In the rows, zero is written as 128.
Where one turn sends some rows of the set: a few examples, then the rows asked
Nudaz: [124 160 152 130 134 119 134 161 165 130 117 129 146 117 128 117 138 121]
Davop: [123 158 155 136 139 116 142 156 158 123 125 132 144 123 127 113 142 117]
vovut: [127 133 131 147 132 104 126 143 140 122 113 141 126 138 112 116 163 138]
rura: [101 179 141 144 119 109 123 148 157 141  95 152 131 138 108 100 135 118]
sude: [136 143 143 132 135 107 138 125 150 143  96 177 112 127 106 120 114 130]
sul: [134 143 139 166 107 107 133 146 148 129 113 135 136 103  95 112 118  90]
tubu: [130 147 150 143 114  68 125 129 136 139 105 131 144 109  93 128 118 110]
Fesen: [113 163 124 138 122  87 144 126 124 126  81 131 134 116 108 115 112 118]
bil: [131 139 141 134 134 104 130 122 142 144  97 179 111 129 107 115 117 131]
Meva: [128 159 156 133 137  85 127 155 147 160 126 153 125 130 116 118 105 124]
Gopag: [128 137 140 125 157 100 130 144 154 117 120 144 113 119  95 119 118 103]
fupiv: [123 132 136 151 133 105 122 138 144 116 113 149 126 138 101 112 162 128]
Sumug: [109 173 135 143 121 102 117 149 153 146  90 147 128 145 114  95 132 122]
geve: [104 171 127 138 118  91 140 131 125 127  83 130 131 120 113 115 108 120]
Rati: [126 135 138 152 135 101 129 142 143 118 121 148 125 138 101 120 163 132]
niro: [127 148 155 138 114  66 126 127 137 147 106 132 136 113  96 127 115 112]
sote: [117 169 155 130 141  87 133 152 144 156 126 152 123 132 115 111 106 115]
nesul: [140 136 130 134 135 108 132 131 149 141  91 169 107 128 111 113 115 128]
Tuzi: [117 165 156 132 137  85 132 149 138 159 126 156 126 139 116 119 111 118]
vize: [136 137 141 163 110 104 132 142 152 127 114 132 127 105  92 112 124  88]
kazof: [149 138 144 157 120  91 145 127 136 115  91 141 132 131 111 122 106 115]
Mozip: [118 153 120 172 113  99 149 147 116 128 112 135 127 122 115 106 125 114]
mezil: [113 153 139 142 110 104 143 137 126 147 116 135 140  87 114 123 123 118]
tovo: [124 156 152 133 134 124 143 153 157 124 118 136 145 125 129 120 146 114]
ziruk: [105 173 142 145 117 115 121 143 153 144  94 157 133 138 115  95 136 122]
fupa: [149 142 140 161 117  88 149 128 135 116  91 138 138 130 113 116 115 112]
sopa: [112 153 142 144 107 110 143 138 132 147 117 130 137  90 120 121 131 117]
Beda: [126 139 135 130 154 101 127 145 154 118 117 145 111 124  88 122 121  97]
Pitag: [117 147 125 175 114 105 145 148 118 118 118 130 127 127 116 111 127 118]
bonim: [126 136 132 132 151 100 120 153 155 121 123 137 111 117  90 121 122 108]

vovut -> Nudaz
tubu -> fupa
Rati -> tovo
Now find these:
sopa -> geve
ziruk -> sote

